Each row has a name. Each question is about the rows just above it.

[-2.52 -6.32  5.48 -3.14 -1.04  4.20  6.52 -0.04 -5.18  5.19 -0.34 -9.17
 -0.84  2.36  7.55  1.00  4.44 -8.58  5.89  6.19 -6.78  7.18 -4.88 -8.22
 -5.09  3.47  8.01  7.34 -0.02  2.69  2.06 -8.17 -4.53  8.48  2.84 -7.55
  2.18 -4.06 -1.40 -0.70  3.03 -6.19  6.18  3.07 -6.80 -3.90 -6.23  3.51
  9.09 -0.08  0.49  7.30] = Q_331
[-7.05 -8.33  8.71  3.70  5.86 -0.58 -3.46 -2.17  7.11 -6.61  6.86 -5.97
 -4.62 -4.62 -2.28 -8.25 -2.92 -0.63  3.93 -3.40  2.35 -4.92 -9.05  2.24
  2.44  8.62 -4.40 -4.85  1.16  8.19  2.18 -3.37 -6.81 -3.08 -8.11  1.46
 -4.62 -7.97  7.54  2.87 -3.23 -0.43  8.45  6.41  3.28 -1.68  2.28 -0.54
 -5.53 -4.53  7.60  4.01] = Q_540
[ 1.24  7.18  0.15  1.26 -1.58  7.99  5.73  8.64 -7.51 -7.82 -1.53 -1.17
 -5.00 -6.14  1.03  7.91 -7.52  2.54 -3.16  7.46 -1.27  1.18  3.17  1.66
  6.12  6.35 -5.56  4.19  3.23 -0.71  7.69 -4.56  5.56  4.99  1.06  1.79
  5.68 -6.27  6.14 -8.67  1.55  8.33  1.96 -1.38 -1.00  8.54 -4.30  3.16
 -7.15  1.31 -3.73 -0.58] = Q_959
[-7.05 -8.33  8.71  3.70  5.86 -0.58 -3.46 -2.17  7.11 -6.61  6.86 -5.97
 -4.62 -4.62 -2.28 -8.25 -2.92 -0.63  3.93 -3.40  2.35 -4.92 -9.05  2.24
  2.44  8.62 -4.40 -4.85  1.16  8.19  2.18 -3.37 -6.81 -3.08 -8.11  1.46
 -4.62  5.86  1.15 -5.13 -4.03  8.56  2.01  8.82 -7.24  1.57  7.93 -1.90
 -8.67  5.67  3.94 -4.15] = Q_308
[-7.24] with -1 step of 0.01 on every entry: : [-7.25]
Shift each entry of [1.96] by +1 times 0.01: : [1.97]

[-0.14 -0.02 -0.23 -0.08 -0.82] : Q_748
[-0.66 -0.84 -0.05  0.38  0.71] : Q_692
[-0.25  0.05 -0.03 -0.18 -1.54] : Q_174
[-0.23  0.87  0.39 -0.46 -0.28] : Q_925
[-0.47  0.66  0.40 -0.33 -1.01] : Q_289
[-0.95 -0.79  0.46 -0.81 -1.77] : Q_330
[-5.57  1.64 -3.57 -1.68  8.57] : Q_284
[ 1.01 -0.06 -0.58 -0.08  0.64] : Q_353
[ 0.23  0.42  0.08 -0.46 -0.25] : Q_775
[ 1.14 -0.11 -0.81  0.39  0.63] : Q_935
[ 1.87  2.39 -0.40  2.80 -0.79] : Q_641
[-0.95 -0.11 -0.71 -0.03  0.65] : Q_586
Shift each entry of [0.66] by +1 times 0.01: : [0.67]
Move every entry of [-0.95 -0.11 -0.71 -0.03] by +1 step of 0.01. : [-0.94 -0.10 -0.70 -0.02]
Move every entry of [0.23] by -1 step of 0.01. : [0.22]

[-6.37 -1.51 -0.03  0.23 -0.36  5.72  4.05  1.11 -0.88 -4.43  0.72] : Q_220
[ 8.54  2.87  0.15  0.26 -0.26 -1.58 -0.80  0.16  0.84  5.55  0.19] : Q_96
[-0.03 -1.51 -0.03  0.23 -0.36  5.72  4.05  1.11 -0.88 -4.43  0.72] : Q_477
[ 7.79  2.82  0.21  0.37 -0.39  0.07  0.37  0.45  0.62  4.98  0.43] : Q_862
[ 8.22  2.82  0.19  0.33 -0.32 -0.80 -0.21  0.29  0.78  5.29  0.29] : Q_854
[ 7.98  2.77  0.10  0.35 -0.47 -0.97 -0.27  0.38  0.53  5.03 -0.56] : Q_613
[ 8.22  2.84  0.19  0.33 -0.32 -0.80 -0.21  0.29  0.78  5.29  0.29] : Q_655
[-0.03 -0.57 -0.60 -0.59  0.58 -6.38 -4.56 -0.78  0.51  0.18 -0.78] : Q_631
[ 7.98  2.77  0.10  0.35 -0.47 -0.97 -0.27  0.38  0.53  5.03  0.33] : Q_843
Shift each entry of [4.05] by -1 times 0.01: : [4.04]
Shift each entry of [ 0.15  0.26 -0.26] by -1 times 0.01: : [ 0.14  0.25 -0.27]

[-2.91 -0.86  5.09  0.62  5.31 -2.01 -2.70] = Q_612
[-4.28 -1.47 -0.17  1.76  2.26 -2.02 -2.17] = Q_914
[-3.94 -1.68  1.04  1.24  2.41 -0.92 -2.66] = Q_456
[-4.97  0.59  2.26  1.33  3.49 -1.94  2.90] = Q_260
[-1.52 -1.60  1.72  2.45  3.33  0.20 -2.19] = Q_981
[-5.60 -0.76 -0.53  3.12  2.85 -1.95 -1.66] = Q_797
[ 3.73 -1.85 -1.20 -2.41  3.12 -0.91  1.41] = Q_837
[-5.02  2.29  3.18  1.36  2.40 -1.36  0.49] = Q_447
[-3.36  2.88  2.57 -1.09  7.26  2.21 -1.50] = Q_301
Move every entry of [0.59 2.26 1.33] by -1 step of 0.01. : [0.58 2.25 1.32]
Shift each entry of [2.29 3.18 1.36 2.40] by -1 times 0.01: : [2.28 3.17 1.35 2.39]
Move every entry of [-1.60  1.72  2.45  3.33] by +1 step of 0.01. : [-1.59  1.73  2.46  3.34]
Move every entry of [2.29 3.18 1.36] by -1 step of 0.01. : [2.28 3.17 1.35]
Shift each entry of [2.26] by +1 times 0.01: : [2.27]
Move every entry of [2.29] by -1 step of 0.01. : [2.28]

[-1.46 -1.89 -1.16 -3.98 -0.90 -4.30 -4.97 -0.66 -2.29 -2.25 -6.68 -5.94
 -0.13 -1.72 -5.27  6.76 -1.04 -5.46  0.96  1.54  0.34 -4.80 -2.16 -1.50
 -5.63 -2.45  1.48 -5.14 -3.84 -3.64 -1.81  5.51 -1.95  3.88  1.44 -0.14
 -1.44] -> Q_718
[-1.46 -1.89 -1.16 -3.98 -0.90 -4.30 -4.97 -0.66 -2.29 -2.25 -6.68 -5.94
 -0.13 -1.72 -5.27  6.76 -1.04 -5.46  0.96  1.54  0.34 -4.80 -4.18 -7.95
 -8.98 -1.92 -0.03 -7.13 -3.84 -1.94  3.01  2.50 -7.76  3.81  3.34  0.26
 -0.47] -> Q_448
[-2.12 -4.09 -1.44 -4.03 -0.30 -4.24 -2.63  3.00 -2.97 -3.86 -4.60  0.28
 -1.04 -3.62  3.24  4.41  0.84 -2.43  0.90  0.83 -1.63 -1.13 -2.16 -1.50
 -5.63 -2.45  1.48 -5.14 -3.84 -3.64 -1.81  5.51 -1.95  3.88  1.44 -0.14
  1.45] -> Q_619
[-1.16] with +1 step of 0.01 on every entry: : [-1.15]
Move every entry of [-1.92] by -1 step of 0.01. : [-1.93]
Shift each entry of [-4.03] by -1 times 0.01: : [-4.04]

